One turn moves every row onto another: examples first, then more rows asked:
Pina: [ 26   5 -21  36  -8   5  29   0  -4   7  -8  -7  33   0  14  -5  20  16
  -4 -16  -4  16  -2   2 -19 -20  24  10  -6   9  -4   7  37  -1  14   4
 -11  34 -12  38  10 -11  -3  -1  -2  -9 -17 -16  11  13   1  26  18  -7
   3]
vovof: [ 14   5   1  34  -3   1  20  24 -23  10 -15   0  14  -7  -3  15  30   6
 -27   0  18  -6   5 -11 -19 -27  -3  21  41  -8  28 -11  17  -9  27  22
  -1  30   4  18   5  18  -4  22  15   4 -19 -10 -15   2  -9  33  29   5
   6]
nem: [ 33 -19 -12  23  22 -11  10   6 -56 -17 -11  24  -3 -15  22  22  43  25
  23   5  22   4 -20 -14  10 -15  -4   8  34  -8  21   0   5 -19  12  -6
  11  21  24  30   5   3  25  -2  16  10 -17   4  16 -14  33  -3  27   7
  -5]
kinez: [ 35 -29 -14  35  -5 -15  23  13 -35  14 -12  29  13   3   9  48  15  21
  27   2  16   2 -17  -9   5 -32  18  -5  37   0 -10  -2   4 -22   8  18
   5   6   7  44  -1  -4  13  -1  -5   7 -15  -3  24  -7  27  -7   9   9
 -15]
latet: [ 18   5 -14  43 -11  13  29  -3  -7  -1  -4  13  52  -4   5   7  14  17
   5 -20  17   9   1  20 -21 -23  21   4  -1   9  -9   0  40 -18  25  13
 -32  25  -8  32   3  -2   0 -10   0   2 -26 -27   8   5  -4  14  14  -6
  -2]
sos: [ 25 -44 -18  32  13  -3  20  19 -32   6   3  22  10   4  31  36   6  20
  17   2  29   6  15   6   7 -27  21  -2  34   6  -4 -10  14 -17   0   9
   2  -9  -2  32  11   5  24 -15  15  12 -13  15  16  -6  42 -13 -15  -6
 -13]
bov: [  7   6   3  30   1  11  16  34 -16   2   4  -9  28 -25  -2  10  24   5
 -20  -3  26   4  12 -30 -20 -14 -23  20  43   2   7 -14  27 -12  19  17
   9  25   1  19  13  13   2  17   7   5 -19  -3 -12   9   5  24  23   7
   4]
did: [  6   5   7  60  20  12  14   8 -11 -16  14   7   7   2  28   9  10  20
 -11 -10  30  19   6   1 -23  -1 -10  13  30 -14  39   5  39 -18  10  14
 -30  24  -5  19  29   6  24  -9   5   2 -12 -28   5  -2  22  30   9 -12
  -3]
rerit: [ -2  -9 -18  38  25  14  16  15   4 -35   6 -21  20 -11  -1   9  38  -9
 -19   0  29  -6  12   4 -11 -27   4  -1  12   7  16  19   9 -26  16  16
 -17   1 -23  17  -7   0  15 -13  12  13 -31 -10 -17   4  16  18  -1  -2
  -3]
nizuz: [ 46 -47 -12  15  -2   1  23  19 -53 -17 -14   8   4  -2   1  12  48  20
  20   7  24  17  -2   2  -1 -27   7   3  34   6  25  11   1 -12  18 -10
   2   9   0  18  -6  -8  34  -5  22  -4 -26  18   3 -10  18  -9  -7  -2
  -5]
pinur: [ -4   1  -5  46  23   1  -1  18  14 -26  -2  -4  16   3   2   0  21   1
 -26 -14  19   1   6   0 -18  -3  11  -3  19  -2  19  29  15 -25  20   9
 -10  11 -23  12  -4   2  22 -23   3  15 -18 -22  -9 -19  17  16   5   2
  -9]
Sirom: [ 13   4  -7  54  22   8  29   8 -12 -19   3  12   8 -15  30  30  10  18
  -5 -22  32  15   9  15 -19 -26   2   7  23  -8  27 -12  47 -24  17  10
 -29  33  -6  33  16  19  20 -26   5   2 -18 -26  10   7  14  24   4 -29
   1]
dad: [ 31 -39  -7  13   4  13  11   8 -52 -18  -5   5  24  -3  17  11  45  21
  19  -3  14  12   1  -7  -2 -23  21   2   7  11  -2  14  -1   7   4   0
  -1   3   6  19  13 -11  19  -4  27  24 -17  11   8  -2  34 -21  -8   9
  -1]
migov: [  8   5 -13  47  25   6  24  13 -12 -16 -21   6  -3  -2  43  12   4  18
 -11 -15  26  25   8   1 -21 -14  -1  11  26   0  32  -7  54  -3  12  -1
 -21  29 -11  35  22   1  27  -7   9 -10 -20 -16   7   2  20  30  11 -16
   4]
Binen: [ 30 -36 -12  17   0  -9  16   8 -56 -16   2  15   3 -24  -4   7  27  36
   8  -8  36  -2 -19 -15   1 -27   9  12  27  -2  24   8  -6  -1  22  -7
   9   3   5  29  11  -2  10  -5  12   5 -24  24  20  -7  31   0   6  15
 -14]
zakom: [ 10   2 -16  49  15   5  17  10 -13 -13   4  10 -14  -3  34  20  12  16
  -4 -14  19  23  25  -4 -18 -23  -3  19  37   0  31  -7  48 -18  27  15
 -27  32  -9  19  21  18  19 -12  25   7 -17 -17  19  -3  14  44  10 -14
   1]
gusek: [  0  -6 -12  31  19   2   7  29  11 -32  -3 -28  13 -11   0  10  34  -6
 -14 -18  10  12  17 -15 -10 -21  -1  -7  22  16   2  16  18 -24  24   7
  -2  19 -31  14 -13  -4  28  -9   9   6 -19 -11  -8  -8  16  18   7   2
  -6]
far: [ 32  16  -4  47  -9   3  20   3   0   6  -2  12  45   2   4  -2  29   7
 -10 -18  -4  17   4   3 -18  -3  23  14  -2  -3   3  26  27 -16  17   4
 -17  22 -14  22  -1   4   6 -14   5  11 -18 -21   5  -3  -6  23   8  -8
   8]
mukun: [ 26 -30  -7  18  17  -7   3  12 -25 -24   4  26   3 -12  25  40  26  12
  11 -10  19  12  -1 -13   8 -29  38  -8  31  -4   5  -1   9 -10   6  -5
   9  20  -1  34  18   5  14 -25  25  17 -13  15  30 -12  48 -13   5  -8
  -6]
Lozu: [ 34 -29 -14  33  12 -19  26  25 -54   3   3   8   0 -15  28  39  24  22
  16   1  21  -5  -8  -7  13 -24  -4   0  26  -3  16   2   2  -8  22   1
   5  -5  23  22   3  10   5  -4   4  28 -14  18  21   5  30  -2   1  -3
  -2]
Sutor: [  9  16   0  31  11   7  31  22 -23   0  -2   1  31 -22  -7  19  40   2
 -17   9  39 -11  -2 -10 -17 -21 -13  22  39  -8  17  -6  17 -20  14  17
 -11  19   3  23 -12  11   2   7   1  13 -29 -11 -18  10   2  33  18   3
   6]
piv: [ 43 -38  -8  21  -9  -5  17  26 -46 -12 -14  34  10 -12   9  26  14  26
  15  -5  37  13  -1  -7  -8 -20  32   2  41   9   6  -6  24   1  19   1
   7  16 -11  27  21   7  21 -31  21   9 -31  14  22 -18  30  -6 -14  -3
 -10]
dob: [ -9 -14 -10  30  20   6   6  16   6 -20  -1 -28   3   6  11   1  32   4
 -26 -16  15  -4  21   9 -14 -34  19   1  18   9  19  15  13 -13  23   8
 -14  13 -27   5  -8   1  17  -6  23   5 -15  -3  -8 -12  13  24   5   0
 -14]
zum: [ 34 -39 -12  28   7  -9  21  20 -42  -4 -11   9  21   5  23  29  31  21
  30  -2  13  -7 -15   5   3 -23   0 -12  11  10   2   5   4 -16  13   3
  -8 -14   3  12  -3 -13  28  12   9  13 -24  13   2 -10  27 -12  -5   8
 -20]
gunu: [ 32 -35  -1  17  -8   8  13  21 -42   2 -15  26  32   4  10  23  33  26
  28  15  24   7 -12  -1  -5 -16  24  -8  43   5  -5  -9  23 -12   4  14
   7  31  14  29  16 -10  20   1  13   7 -14  -3  13 -17  29 -19  20  12
  -9]
Bifa: [ 26   1 -20  38 -18  10  20   4  -6   8  -5   5  34   2   5  -2  27  22
   3 -23  -5   3   5   1 -24 -24  22  16  -1  14  -8   8  40 -15  22  26
 -19  30 -23  22  11   2   9   1  16   5 -21 -21  11  -8  -5  33  11  11
 -10]
mak: [ 44 -42  -7  20 -16  -6  13   6 -34 -10  14  19   5  -2  -3  28  25  25
  35   3  25  11 -13  -2   1 -26  23  -7  40   7   4  -4  16 -18  16   1
   3  29  -2  31  15 -11  12 -15  10 -17 -29   7  30 -14  30  -2  14  -2
 -23]
Dag: [ 19  11  20  36  -3  13  18  21 -11  13  18   3  31  -2  -6  15  32   1
 -20   1  18   8  11 -10 -23  -5  -7  20  38 -17  22  -1  19 -15   7  13
  -7  26   4  15   9  11  -3  10   5   5 -17 -16 -17  10   3  26  14 -10
  10]

vovof goes to zakom
bov goes to migov
Now find these:
dad goes to gunu
rerit goes to latet
zum goes to kinez
Dag goes to did
piv goes to nizuz

One turn moves every row onto another: examples first, then more rows asked:
bafaz: [  2  26   0   2  -5   9  13   3   1 -25   4   9   1  17  -1  -6  -4]
lukuz: [ 8 18  7 17 11 20 15 -9 15  7  7  3  8  2  9 11 21]
pufef: [  5  -7 -27   7   9 -26  -5  -8  -3  23  -1   6   4   2   6   9  -1]
vut: [  6  -4  20   6 -16 -20  -1   4 -12  23 -17 -18  -2  -4  23   4  -9]
mumu: [14 37 25 -2 -3 -1  5  2 -1  5  3 -3  7 -7 14 13  8]
Dolop: [ -9 -12  10   3 -11  17 -16 -20  17  -1   5  18  15  -9  11  23  -7]
bureg: [ 11  -4 -10  -9  -8   2 -16   1   9  10  10   3 -18   6 -20  -8  23]
div: [  4  12  23 -10  -3 -19  19  -2  12   4 -19  15   6  -6  -1   3 -22]
beg: [ 11 -21  -2  -7   1 -18   2 -13 -10   9  -9   0  -6  -6   2 -31 -10]
kun: [  5   8 -27 -12   1 -11   9   0  13 -11   4   0 -24  -7   2 -13  -3]
nonu: [ -4   2  18  -1  -2   9 -18   6   3  13  -7   0  16 -30 -14  25  10]
guled: [  8  11  16 -26   4   3  14   2  10  19  -4   1   1  14  26  -9   3]
nesu: [-10 -22  -3   4   8  12 -20  -8   1  -3  -1   4  -8   0  -6 -28   8]
zaseg: [ 11 -28   1  -4  10 -21   0  -9  -1   0 -13   4 -12   1  -5 -19 -12]
burer: [ 12  12  17 -19 -11 -15  16  -2   9  -3 -22   8   9 -19   6  -3 -20]
sil: [ -1  12   7   0   1   5  25 -15  19 -18   5   5  10 -21   1  -5 -17]
lep: [ -6   4  20   2  -3   9 -17   4   0  18  -5  -1  17 -29 -14  22   9]
Fuv: [-32 -22  -1   4   3  26  -1  -2   4   9  -2   5   0  -8  14  10  -5]
Ved: [  7   3   0  -4  -7  34 -13 -14  -5  19  18  -5  15   3 -11   8   0]
binis: [ 14   2  15 -31  10   3   8   7  20   1 -11   1  -6  15  20   4   2]
zusa: [  2  -6   5 -25 -15 -22   6   9   3  -3 -19  -5  -3  -4  23   7 -19]
Serez: [ 14 -18   1 -12 -19 -27 -10 -12  -9   8  -6  -9   0  -2  21  -6 -13]
Fefa: [  3  -4  24   6  -2 -10 -14   8 -24  22 -25  -3  10 -10  -3   4  -5]
mokar: [ -5  12 -22  -2   5 -15  14  -3   9   6  10   4 -22   4  -1 -16  -5]
tuvot: [ 16 -12 -35  -5   3 -22 -11  -6  -2   7  -7   0   3 -10  11   9   1]
gen: [  8 -23  10  -2  -7 -33  -9 -10  -2   8  -6   0  -6  14   9   6 -18]
gumif: [ 11 -11  20  -2  -1  -8 -19  11 -18   7 -32  -6   6 -15  -3  10  -4]
zefaf: [ -4  12   9   3   4   4  26 -15  18 -16   6   6   9 -16   0  -4 -17]
Rasaz: [ 18  29  25  -3   3  -1   2   6   8 -10  -3  -1   0  -3   7  26   6]
Tuku: [ 13  -6  -1  -6  -1  35 -18  -9   4   1  11  -5   8   4 -16  20   0]
pitel: [ 11  -2 -10  -8 -11   2 -14  -1   5  15  13   2 -15   4 -19 -12  24]
Kabo: [ -9  -2  12 -13  -9 -27  12   6   0  15 -12   2  -2   9  19   4 -23]
rok: [ 11 -13  21   3  -9 -20  -6   9   0   4 -25 -17 -10  -1  16  17 -11]
nid: [-26 -22  -5  -4  -4  29  -4  -1   2   2  -4   0   2 -18  19   6  -3]
Rato: [ 18  14  -1   6   5  25  10  -7  17 -10  -1  -3   7 -11  13  12  24]
miper: [ 12   8   3   9   2   6  12   9 -15   8  11 -16   8 -14 -18  27   7]
Dafu: [ 19  12   5   8 -17  13 -11   0 -10  12 -16 -27   3  -4   6   5 -28]
Nef: [ 12  -5  -3  -9  -4   9 -28   2 -29   9   9 -20  -3  -4 -10   3  -4]
baf: [-10   8 -37  -1  -5  24   2  -1   7   2   1   0  -2  -9  -1  -7   4]
mim: [ -2 -17   6  17  -6  19   4 -19  28  -1  -3  -4 -10 -22  18   5   0]
pib: [ 15   7   0   5  -1   8  11  11 -14   2   8 -18   7 -18 -16  28   8]
Sud: [ -8 -12   8  22  -8  17   9 -22  23  12   2  -2  -6 -18  19   0  -2]
tigum: [  4  27  -3  -1 -10  11  13   3  -3 -25   4   6   3  11   3 -10  -3]
Rer: [-14   3 -31   8   6  20   2   2  15   2   0   7  -7   5 -11   5   0]
deluk: [  6  -8   2   1   7   5 -26   2 -23  11   9 -12  -7   9 -18  13  -8]
sog: [ -9  -7   9   0 -19  18 -15 -23  11   6   7  15  19 -15  17  14  -6]
Meb: [-10 -19  -4   4   5  12 -19  -9  -2  -1   1   3  -7  -2  -4 -30   8]
Levo: [ 14   7  10  16  -6   8 -11   1  -2  10 -17 -19  -2  10  -4  16 -33]

mumu goes to mokar
tuvot goes to Dafu
Now find these:
Kabo goes to gen
zaseg goes to gumif
nesu goes to nonu
Sud goes to Fuv
bafaz goes to bureg
Tuku goes to Rato

One turn moves every row onto another: examples first, then more rows asked:
Vefi: [-32 -12 -18  -9  16  -9 -16   0   1 -13 -17  -5 -15  16   5 -18   9 -18
   2  20 -16   2]
mib: [  8  11  -1   2 -10 -23  -7  -5  21 -21  -9 -30 -24  13 -11 -13   7   4
  -2  18  16   2]
Suvun: [-21   1 -10  -5  -9 -12 -17   3  30 -20  -9  -4 -19  28  -3 -13  36  17
  -7 -11  -2  -2]
lazuv: [-13   6 -30  -3   0  19 -16  -1  14 -13  -1   4   8  22  16 -10 -11  -4
  17 -13  18  12]
roliz: [-11  14 -29 -17  22  -9  -6   5  -9 -20 -13 -10  -9  -2   8 -12  25 -20
 -23  -3 -13  12]
lakog: [ 10   3 -28 -11   1  -4   1  -6 -16 -20 -14   1 -12   8  25 -42   3 -24
  -6  20   6  -3]
razun: [  1  32  -7 -33 -29 -16  -1   5   6  -9  11  -9 -21  16   1 -19   5  15
 -11   2 -25  -5]
kes: [ -5  30 -16  -6  19 -10 -12   2  18 -19 -24   3  -6  30   6  -8  -6   0
  20   8  21   5]
Fabik: [-20  28  -6 -26 -12  -1 -13  12   8 -24  19   1 -21   0   2 -21  20 -12
 -24  -3 -26 -14]
nom: [ 20  24 -25 -17   9   5   0  -8 -10 -23  16   7  -8  10  22 -30 -11 -24
   9  16   2  12]
rone: [-11  -5   4  10  -1  -8   1   8  12 -32  21   1 -10  17  -9 -17   7  25
  -2 -15   0  -9]
sinif: [  5  16 -20  -9   1   7 -11 -14  11 -18  -8   4  14  28   1   6  -3 -17
  19 -13  19   9]
buge: [ -2  12 -15  -9 -21  13 -10  -9  -7  12 -12   0   4  17   9 -23   3 -17
  10   6 -19   6]
detum: [-11   2   3   8 -14 -20  -6  11  27 -20   8   2 -18  28  -5   1  22   0
 -13 -19  -6   1]
mevu: [ -9  17 -20  10   7  -9 -12   6   1 -41  -7  -3   8  15  10 -24   5 -23
  11  -8  32   4]
dasap: [  4  13  -7 -29   1 -23  -9  10   7 -29  13 -14 -29  16 -10 -27  26  -8
 -15  11 -26 -20]
duz: [  1   7   4 -36   2 -14  -7  -8   9  -3  15  26   7  21  -1 -20  14   2
  17   0  10  21]
Nifo: [ -2  18 -37 -19   6 -11  -6 -10 -32 -34  -3   2  -2   5  -7 -25  12 -19
 -11   4  -2 -10]
Gatep: [ -7  22 -16 -26  18  -6 -19   3  -4 -13   9  -1 -10  13   5 -18  12  20
  -5   1 -41  -4]
bani: [ -4  20 -12 -13 -50  -7 -12  -3   6 -20  13  -8   4  23   5 -15  10  10
   1  -1  18   1]
gubo: [ -5  10   3 -10 -16 -19  -8  11  37 -26   2  -7 -16  29  24 -22   8  18
   9   8  19  -4]
Zubuz: [ -4   3 -13 -14  50   1  -5   8   6 -25   1   1 -10  18   5 -20  10  -3
  -6   9 -15   4]
Dol: [  5  14 -19 -10  -1  -4   0 -20 -15 -27  13 -27 -24  10   8 -31   1 -21
   1  24 -19  -6]
Vibek: [ 12 -12 -14  20   6 -21 -13  -2  12 -33  23  -2 -17  16   4 -21   7 -22
  10  -1  -9  -7]
mip: [  5  14 -36 -14 -11  -9 -16 -23  32 -27   1   3  11   8  12  -1   2   1
  12  18   8  -4]
kesed: [-36  29  -7   8  -2  -6 -15  13  16  -9   9   0 -13  25   6   3   4  10
 -10  -9 -13   5]
gukil: [ -9   8 -25  -1  -2  30  -1 -16   1 -21  -5 -14 -13  14  -4 -27  -7 -22
  11  11   5   6]
leveb: [ -3  29 -13 -10 -15  -4   2  13   2 -27  15   0 -15  21   8 -21  12 -26
   8  -3  41 -12]
koti: [-14 -13 -10 -44  23   3  -4  -8   9  -5   9  -2 -17  14  12 -23  10 -10
  11 -11 -11  -4]
nov: [ -8  20 -12   6  -7 -16   1   2  17 -15  16  15  -5  35 -21 -31  13  14
  -8   0 -14 -22]
Gigef: [ -1  18  -6 -32 -32   1   9   7   1 -23  17   4 -23  19   2 -17   8 -17
  10   7  30  -1]
birar: [  6  18 -25 -11  -2  -6  -7  -9 -37 -37  19   4 -12  16  -3 -26   7 -14
   9   6  -9 -12]
tabig: [  8  20 -20 -34 -17 -30   0   2   1 -36  12  -5 -19  15  25  -4  14   3
 -21   3 -14 -12]
mam: [  4  39 -11 -14 -14 -15 -20   3   0 -23  14 -10  -4  15   5 -16  10  15
   9  -1  37  -7]
tifav: [ -9  31   9 -18  19 -22 -20   0  17 -25  27   1  -3  16  16 -25 -11  -6
   2   2 -23  -3]
vuku: [ -4 -14  -9 -22  38 -20  -9  -4  -5 -15   5   4  -7  18   7 -13  10 -16
  -3   4 -18  11]
vol: [ -5  -4 -21 -21  18   1   2   2   7  13  28  -8 -18  15   9 -19   8 -16
   1  23  -2   0]
dulet: [-21  24  -2 -18  -7 -21 -15  31  13 -10   1   9  -8  17   8 -16  30   0
  -2 -23   9   3]
lefig: [  9  14 -19 -20  -7   2   5  -9  17 -12   0 -22   6  25  -7   9  10  -9
 -25 -11 -12  -7]
kifa: [ 17  13 -22  -4   1  15   4 -22  19 -28 -16  -2   0  15  18   2  14   5
  12  -5   5  -1]
faked: [ -7  21 -15 -29 -17 -29  -9  19   1 -21  15  11 -16   1  26  -6  29   1
 -20   0  -6  -5]
bukev: [  8  25   1 -18 -27  -8  -6   0   7 -29  14  -1  -5  18  14 -29  -6  -3
  30  22  16  -3]

dulet goes to roliz
duz goes to lefig
Vefi goes to kes
Now find these:
razun goes to Dol
dasap goes to nom
vol goes to mip
mam goes to Fabik
tifav goes to buge
Gatep goes to gukil
Zubuz goes to lazuv
detum goes to vuku
faked goes to Nifo
Gigef goes to tabig
koti goes to kifa

